(in the rows, 128 means zero)
Each named turn below is shown by a few rows before and after it. Which turns, in which order, take the first row of each later pair to the second? The first pair is answered.
D:
[128 116 141 160 119 111 129 140 119] => [145 117 144 155 130 117 128 141 125]
[102 174 130 140 124 116 128 151 130] => [107 169 132 162 118 132 130 147 123]
[144 165 180 125 129 122 125 136 155] => [121 168 170 119 116 104 130 136 153]
[ 91 130 108  86 111 115 114  98 104] => [ 99 115 111 123 103 151 123  86  86]
P:
[158  81 100 138 158 176 128  97 118] => [140  98  84  73 170 125 114 109 148]
[120 126  90 128 156 146 157 105  99] => [139 125  95 116 170 150 154 107 112]
[143 172 229 111 116  64 102 167 157] => [ 92 169 222 152  69  68 117 151 115]
[115 144 164 113 111 127 119 134 131] => [119 140 166 131 108 139 124 134 123]
V:
[152 102 110 143 140 152 131 124 125] => [163 133 149 143 142 141 130 141 140]
[140  72 104 109 134 126 134 105 117] => [174  95 143 106 155 130 136 123 145]
[146 170 178 145 144 124 136 167 149] => [ 81 168 148 142 102 100 138 154 118]
[197 106 144 137 179 179 107 121 176] => [146 177 204 141 139 127 119 151 192]
R:
[219 111 122 137 182 165 134 116 179] => [192  96  73  91 186 131 121 102 175]
[147 146 143 132 132 132 131 136 133] => [144 117 114 136 136 143 129 118 117]
[133 116 124 147 151 114 127 144 157] => [133 109 121 153 147 120 126 140 153]
[158 101 112 110 162 149 116 120 129] => [150 126 128  87 164 119 115 138 153]
Now pairs of rows:
Each pair is two turns apart.
[133 133 153 157 116 146 135 125 124] => [117 150 159 136 112 122 133 133 134]
D V
[130 148 168 127 129 124 135 130 147] => [157 114 141 128 154 143 129 117 139]
R D
[119 175 188 173 108 151 156 153 114] => [ 80 175 166 155  90 123 153 148 104]
D V
[ 91 100 119 179 131 148 114 133 136] => [100  91  97 141 154 132 101 126 154]
R V
[128 103  84 124 112 121 120 108 109] => [156 139 156 161 102 145 137 135 126]
R R
[ 87 149 120 125 123 118 111 128 130] => [127 149 153 158 128 152 119 133 136]
R D
[125 145 113  72 147  97 104 150 158] => [116  94  77 141 125 160 115 116  97]
P V
[108 113 119 188  95 161 144 115  88] => [108 143 112  68 143  77 117 140 154]
P P
[115  94 106  83 145 117  92 160 170] => [ 73 134 151 131  93 110 109 173 154]
P R
[190  64  85 132 177 169 120  98 121] => [154 165 160  71 164  77 117 154 184]
V D
[117 123  91  78 142  83 106 107 133] => [ 85 170 151 132  95  79 131 126 125]
R V
[106 163 172 186 102 128 133 122  98] => [119  88  79 144 142 141 115  86  85]
D R
[171 148 166  95 147 105 135 127 131] => [135 148 172 153 104 129 151 118  90]
P R
[104 108  90 105  99 115 151  96  83] => [124 118 101  60 127  88 141 110 122]
P R
[195  90 178 139 171 173 143 138 119] => [102 120 132  39 153  68 124 143 132]
P V
[112 153 127 142 126  77 142 145 149] => [135 109 109 192 130 128 150 127 117]
V P
[139 153 179 176 103 148 153 138 131] => [173  81  98 120 162 158 129 109 131]
R P
[182 118 151 150 135 159 125 123 152] => [144  97 109 166 112 162 127 101 116]
V R
[112  67  49 167  92 152 123  83  74] => [ 93  96  36  73 117  76 103  98 123]
R V
[138  85  75 127 131 136 117  92  98] => [164 126 113  78 165 102 110 125 156]
V D
[169 124 124 104 142 132 136 141 139] => [165 122 134 148 125 150 143 136 115]
V R
[118 148 110 159  89 175 159 114 129] => [138 185 145 122 107 145 154 140 169]
P V
[115 121 138 164 103 150 151 133 120] => [136  88  99 125 134 151 137 118 124]
R V
[110 100  96 133 114 127 129 112 110] => [167 111 135 146 142 149 131 128 138]
D V
[ 82 158 131 104 104  80 127 136 145] => [161 156 182 163 124 146 138 142 149]
R D
[146 105  81  86 158 118 112 103 130] => [171 108  93  92 170 127 113 109 145]
D V
[182 143 179 177 157 168 119 135 140] => [199 118 141 131 190 160 102 128 155]
R V
[115  72  74 128 145 148 120  89 103] => [153 148 193 172 128 156 141 136 145]
R R
[ 75 163 146 139  94 104 138 137 119] => [126  94 100 163 128 172 134 106  91]
V D
[ 85 110  84 150  91 125 134 101 102] => [ 88 108  71 120 107 114 126  99 113]
R V
[ 72 162 162 166  63 126 150 137 103] => [ 49 153 113 106  79  82 137 127 114]
V R
[169 153 176  98 143 117 157 131 153] => [ 89 136 121  86 105  83 151 107 118]
D V
[112  97  89  95 133 114 122 115 125] => [106 147 145 100 118  91 128 144 151]
D R
[131 113 102 146 130 153 127 133 122] => [105 125 104 151 111 136 126 134 119]
R P
[145 129 128 117 170 130 109 123 156] => [147 117 122 126 172 140 107 119 151]
R R
[124 137 136 115 128 112 117 148 155] => [ 99 124 116 141 103 123 123 134 127]
V D
[105 101  81 163 114 153 138 107  85] => [183 151 166 135 163 142 136 158 157]
P V
[144 132 146 154 116 143 127 133 122] => [125 150 152 131 114 113 121 142 129]
D V
[129 131 140 152 115 151 145 115 114] => [108 144 134  99 123 102 139 120 137]
P P
[120 167 171 171  98 126 135 158 139] => [162  99 122 183 128 175 129 125 116]
R V
[140 143 173 111 110  94 147 134 115] => [137  95 113 112 113 112 144 106  83]
V V
[155 121 156 153 148 146 129 127 136] => [120  95 114 155 133 144 130 110 109]
V R
[113 113  98 136 126 127 118 103 104] => [169 126 134 147 150 149 120 119 133]
D V
[142  76  90 140 149 171 138 105  91] => [115 117  92  56 157  89 127 128 133]
R V
[ 90 101  96 132  98  95 137  94 134] => [168  94 118 119 153 117 127 109 171]
P P
[166 137 137 109 153 158 106 122 177] => [128 167 170 153 106 159 125 132 157]
P R
[ 94 143 107  89 107 101 119 130 123] => [158 111 101  91 153 142 116 124 134]
V V
[127  86  91 110 131 111 124 132 132] => [148 120 143 112 141 111 126 156 163]
V V
[184 110 135 137 146 154 125 128 132] => [161  94 109 148 129 159 124 115 103]
V R
[188 133 110 121 150 122 133 130 159] => [133 122  70 100 133  98 131 116 133]
P V
[120 130  96 154 136 184 133  93  88] => [170 158 128 105 180 162 122 119 151]
V D
[122 146  98  83 140  78 112 136 165] => [ 83 120  81 162  91 119 125 109  99]
V P
[122  88  71 116 135 120 138 107 126] => [111 115  84  95 134  91 137 118 139]
V P
[166 135 165 131 140 139 142 125 153] => [ 90 132 128 128  93 108 145 110 117]
V V
[110 170 134  92 157  87  99 127 174] => [107 181 176 181 114 133 125 128 135]
R V
[ 78 142 131 109  93  91 139 123 111] => [ 79 125 120 127  91 110 138 110  96]
D R
[ 84 120 128 150 102 117 131 118  99] => [141 135 177 164 128 139 136 136 133]
P V
[146  96 116 137 149 150 119 106 124] => [103 107 102 120 129 119 123 106 114]
P P
[140 117 145 155 115 159 136 137 133] => [ 96 133 128 109 105 109 123 142 138]
P P
[ 91 151 137 144  84 117 126 125 116] => [120 108 106 158 102 155 122 102 103]
R V
[ 91 131  95  75 127  89 118 116 136] => [ 77 168 152 129  90  98 137 134 133]
D R
[146 110 126 175 104 165 128 118 121] => [176 113 120 116 146 144 112 130 160]
P R
[147  80  66 152 155 167 114 129 122] => [168 129 112 102 180 129 108 162 182]
P V
[ 95 151 141 144  96 123 130 126 121] => [121 152 159 161 102 140 133 128 127]
P V
[100 156 167 168  90 123 141 131 117] => [132 164 173 111 132  96 127 148 160]
P P
[163  77 171 157 143 154 132 125 130] => [141 121 207 135 135 115 132 145 155]
V D
[132 119  99  93 152 116 119 130 153] => [115 156 143 111 134 104 125 147 160]
R D
[131  99  98 104 139 123 118  93 109] => [168 120 135  95 159 123 119 118 147]
V R
[ 98 102  91 115 123 127 127 115 113] => [166 131 151 120 155 141 132 143 160]
V V
[130 145 156 158 108 140 126 131 123] => [ 99 127 112 137  99 124 121 116 108]
V R
[113  90  99 189 105 165 143 107  77] => [103 184 190 157 102 100 149 160 136]
R R
[ 82 147 152 181  81 132 139 131 100] => [ 59 134 102 110 102  85 119 124 112]
V R
[ 72 127  70  87 112  87 133 116 104] => [124 186 188 166  96 132 158 154 127]
R P
[ 71 118  68 113 122 102 124 103  91] => [175 102 100  94 195 138 113 117 138]
P P
[150 134 146 174 138 149 137 130 120] => [ 91 151 126 124 119  92 130 132 119]
P P
[138 120 125 153 118 146 155 133 122] => [158 118 119 122 143 136 148 137 139]
P R
[103 124  89  70 141  85 108 122 161] => [163 161 178 123 149 123 124 150 186]
V R
[114  89 151 194 108 148 127 146  89] => [138 128 198 172 122 128 128 178 132]
D V
[148 155 159 137 140 135 134 147 152] => [124 152 158 164 118 141 139 139 130]
V P
[102 151 159 197 109 144 121 111 137] => [168 133 146 160 164 156 111 111 167]
V P
[144 146 142  98 172 103 117 143 178] => [120 124 148 200 118 163 134 121 113]
P P
[134 170 161 115 141 112 129 154 163] => [128 131 150 186 114 166 142 129 117]
D R
[127 135 132 110 136  85 112 130 146] => [118 101  96 131 125 105 115 109 112]
D V
[143 104 103 187 125 179 140 114  83] => [151 165 175 190 114 159 146 153 121]
V V
[144 101 114 158 122 163 127 119 107] => [163 152 162 130 136 137 125 152 156]
D V
[183 121 169  78 147 124 109 144 150] => [171 112 176 156 111 172 125 132 106]
V R
[179  96  77 107 172 133 106  95 113] => [ 73 153 108 124  90  77 122 107  89]
R P
[139 105  73  98 138 137 110 124 114] => [110 156 109  88 116  94 113 145 131]
R V
[183 130 134 101 159 126 114 136 173] => [113 103  67  91 121 106 110 107 128]
P V
[130 113 135 186 120 161 135 128 116] => [134 156 175 156 129 125 133 155 154]
D V
[166 143 175 149 138 145 131 146 153] => [ 77 131 123 145  90 113 131 121 105]
V V
[108 117  87 100  97 118 127  91  92] => [110 172 158 135  72 120 136 114 104]
R D
[ 56 178 150 122  81  79 134 136 115] => [193 155 192 153 155 159 132 149 149]
R P
[152 122 111  79 144 156 128 118 177] => [128 168 157  98 110 135 137 132 181]
R V
[155  92 124 116 175 130 130 108 147] => [ 83 138 147 117 125  82 137 120 142]
V P
[126 105 121  79 152  96 115 137 153] => [161  72 122 143 155 154 124 124 125]
R R
[ 93  90  66 113 121 112 126 116 118] => [146 120 157 194 111 168 149 140 127]
R R
[ 81 134  86 112  94 119  99 148 131] => [ 80 137 105 143  79 139 110 147 119]
R V
[ 69 118  89 105 101 106 124 105 113] => [ 96 164 173 161  88 134 139 135 127]
R D
[110 177 190 156 111 138 132 170 148] => [102 132 151 195  99 180 136 142 103]
V D
[119 171 148 109 136 108 130 139 155] => [106 120  84 106 132 121 124 107 121]
V V
[168 127 150 128 155 141 127 144 153] => [146 140 168 160 124 141 134 141 137]
P R
[136 134 117  83 152  98 142 128 147] => [139 162 156 105 139 103 151 141 157]
R D
[171 135  85 158 135 159 130  89 111] => [150 189 114  96 144  95 120 118 160]
V P
[156 134 175 151 143 154 140 131 165] => [109 101 124 173 113 167 143 104 115]
V R
[153 142 169 118 133 135 102 140 147] => [152 124 156 155 118 166 108 127 126]
D R
[ 95 133  88  97 132  97 117 136 130] => [154 121 104  98 170 125 115 139 151]
V V
[124  91  60  90 173 139 101 107 160] => [180 127 129 119 184 159 112 135 193]
V R
[122 144 110 169  94 130 119 102  78] => [134 125  73 102 133  98 100  98 100]
D R
[ 84 146 138 142  89 117 131 117  94] => [ 91 118  99 115 114 120 120 105  91]
D R
[ 70 147 132 171  66 121 149 127  89] => [ 86  93  51 112 109 118 127  98  88]
D R
[ 89 112  94 102 137 136 152 101 129] => [124 128 150 156 131 173 161 115 136]
R R
